M =
array([-0.048, -0.056, -0.100, -0.016, -0.098, -0.077,  0.012,  0.044,
        0.027,  0.033,  0.138, -0.111, -0.026,  0.126, -0.143])
The entry just right of 0.033 is 0.138
Find the entry at the centre.
Answer: 0.044
Find the minimum.
Answer: -0.143
The entry just left of -0.026 -> -0.111
The entry just left of -0.056 is -0.048
The entry just left of the centre entry is 0.012

Read these off the grid that follows.
1) Give the entry just right of 7.
2) Give the entry just left of the largest entry.
3) Give the smallest entry.
4) Give the entry just left of the smallest entry.
array([[  1,   0,   0,   1,  -2,   0,   1,   0,  -1,   0,  -1,   1,  -1,
         -2],
       [ -3,   4,  -1,   1,   2,  -1,   0,  28,   3,   3,   8,  -1,  45,
          2],
       [  1,   0,   1,   0,   3,  -3,  -4,   0,   2,   1,   0,  -1,   3,
          4],
       [  1,   0,   2,   0,   0,  -1,   0,   1,   0,   3,  -3,   0,   1,
         -1],
       [ -1,  11,  42,   4,   0,   7,  10,   0,  -1,  48, -51,  -1,   0,
         -1]])
1) 10
2) -1
3) -51
4) 48

Read these off the matrix that follows. Counting starts at 1.
1) Which number is the entry directly above the largest entry?
2) Which number is the entry just right of the largest entry?
3) Which number is the entry in row 1 and column 1?
4) Which number is the entry directly below 134?
5) Which number is the entry directly below the smallest entry?
6) Which number is the entry at row 2, column 1?
7) Which number is the bottom-left entry?
8) Which number is the entry just left of 69?
array([[129, 114, 191, 114, 106,  31,  89,  61,  99, 185, 134],
       [122, 115, 106,  93, 111, 121,  26, 106, 122, 102, 127],
       [170,  90,  71,  92, 179,  85,  79, 135,  95, 117, 170],
       [ 94, 106, 147,  86,  90, 124, 127,  99, 125, 121,  78],
       [ 70, 138, 190, 150,  73,  94,  93, 101, 104, 122,  66],
       [ 81, 100, 140,  88, 107, 106, 133, 109,  90, 141,  73],
       [129, 108,  99,  77, 135, 116,  82, 137,  97,  98, 126],
       [125,  92,   6, 144, 165, 139, 232, 183, 101,  44, 111],
       [ 85, 120, 158,  76, 112, 136,  83, 129, 118, 110,  52],
       [ 47,  85, 184, 103,  69,  91, 225,  77,  79, 184,  41]])
1) 82
2) 183
3) 129
4) 127
5) 158
6) 122
7) 47
8) 103

[-1, 7, 26, 27, -24, -38, 1, 15, 25, 16, -47, 0]
The entry just left of 7: -1
Read off the entry just left of 26.
Answer: 7
Read off the entry just left of -38.
Answer: -24

-1.3	1.2	0.4	1.0	-0.5
The entry just left of the centre entry: 1.2
The entry just left of 1.2 is -1.3

[[  6  -3   3  17  20 -16  13  -7  -2   3   4  10   2  -2 -17]
 [  2  -3  -5   1  15  -5 -12  20  -4  19  10  -1 -16 -38   7]
 [ -1   2   3 -23  19   5   2 -17  -4 -14 -11   3  25  62   3]
 [  5   0  14  26  16  15   3   7  -3   5 -16  -7 -12 -36  14]
 [-10   7   6   6  12  -9  10  -6  -7  -1 -16  -3 -17  30   3]
 [  4   7  18 -34  25   1 -13  15  -4  -6   6  -8  -5  41 -10]
 [ -4   2 -23  13   4  -7   9  -4   5   8 -13   0  15  -4  26]
 [  3   7   4  20  10   4   9  14  -2 -12  14   4   3  -1   0]
 [  4  -3   7  -7  -5  -8   4   3 -13  16  12  -6   7   0  17]
 [  2  -1  -3   5  13  10  -6  -8   0  -5 -14   5  16  16  -7]
 [ -6   3 -11 -24  58  26   7   2  -7  -4   4   3   4  -2   3]]
The top-right entry?
A: -17
The second smallest entry?
A: -36
The last entry in the row that holds the largest entry?
A: 3
The 3rd entry on the diagonal from the top-right corner is 25
The 3rd smallest entry is -34
The entry directly below the smallest entry: 62
The entry directly below the centre entry -> -4
The last entry, reading row by row is 3
The largest entry in the first row is 20
The entry just left of the centre entry?
A: -13
The second-last entry, reading row by row?
A: -2
The 4th entry from the end, reading row by row is 3
The last entry of the smallest entry's row is 7
The top-left entry: 6
The top entry of the column that holds the smallest entry: -2
The entry just left of the smallest entry: -16
The second entry on the diagonal from the top-right corner?
A: -38
The fourth entry in reading order?
A: 17
The entry just right of the centre entry?
A: -4
The entry in the bottom-left corner?
A: -6
The first entry in the row that holds the smallest entry?
A: 2
The first entry of the largest entry's row?
A: -1
The second entry on the main diagonal?
A: -3
The third entry on the main diagonal?
A: 3
The smallest entry in the first column?
A: -10

X =
[[  5  26 -19 -43]
 [ 20  21  15 -35]
 [-26  25 -22  15]
 [-44  13 -44  41]
 [ 52 -45 -21  39]
 [-39 -16 -32  -8]
 [ -8  38 -15 -28]
 [  1  49  46 -37]
 [ 45  14   1 -15]
 [ 45 -12 -30 -39]
 [  5  40  49 -40]
 [  2 -15  41  47]
 [ 13  13   4 -22]
 [ 24 -29  -9   7]
 [  2   6  49 -46]]
Report the last entry, reading row by row.
Answer: -46
The first entry in reading order: 5
Report the first entry on the diagonal from the top-right corner.
Answer: -43
The entry just left of -21 is -45
Report the entry just left of 46.
Answer: 49
The entry just left of the smallest entry -> 49
Report the maximum.
Answer: 52
The second entry on the diagonal from the top-right corner is 15
The 2nd entry in reading order: 26
The entry just left of 40 -> 5
The entry in the bottom-left corner -> 2
The entry directly above 39 is 41
The entry just left of -43 is -19
Report the entry directly above -29.
Answer: 13
Report the entry directly above the smallest entry.
Answer: 7
The entry just left of 38: -8
The third entry on the main diagonal is -22
The smallest entry in the first column: -44
The last entry of the largest entry's row: 39
The entry directly above -30: 1
Report the fifth entry, reading row by row.
Answer: 20

Questions about the row below.
1) Report the 3rd entry from the right.
2) Report the entry just right of the largest entry.
3) Report the median of all entries.
4) Report the 1st entry.
5) Report the entry just left of -27.
[-40  51 -32 -37  59 -45   6 -26  -6 -27 -17  63 -36]
1) -17
2) -36
3) -26
4) -40
5) -6

Questions about the table below.
1) Read off the last entry, reading row by row.
2) Read off the largest entry in the first column.
3) Read off the entry directly above -150.
4) Read off the entry in the top-right corner.
5) Read off the third largest entry.
6) Read off the entry directly below -905.
7) Read off the entry directly above the smallest entry.
8) Read off the entry just right of 742.
-357  -324  -213  -219  -114   255  -102
-263  -283   -18  -635   228   336  -200
-161    13  -479  -254  -299   273  -559
-157  -301   127   106   -81  -514   307
 -84  -194  -204   742  -700  -905   238
-188  -141    33  -706   287   254  -225
  24    81  -150  -248   -19  -146  -327
-264  -310    22   282  -299  -588   369
-196  -170  -274   -79  -212    99  -199
-401  -401  -352   689  -784  -452   287
-296  -300    23   -98   -91  -212   184
-266  -282  -185  -176  -175    33  -130
1) -130
2) 24
3) 33
4) -102
5) 369
6) 254
7) -514
8) -700
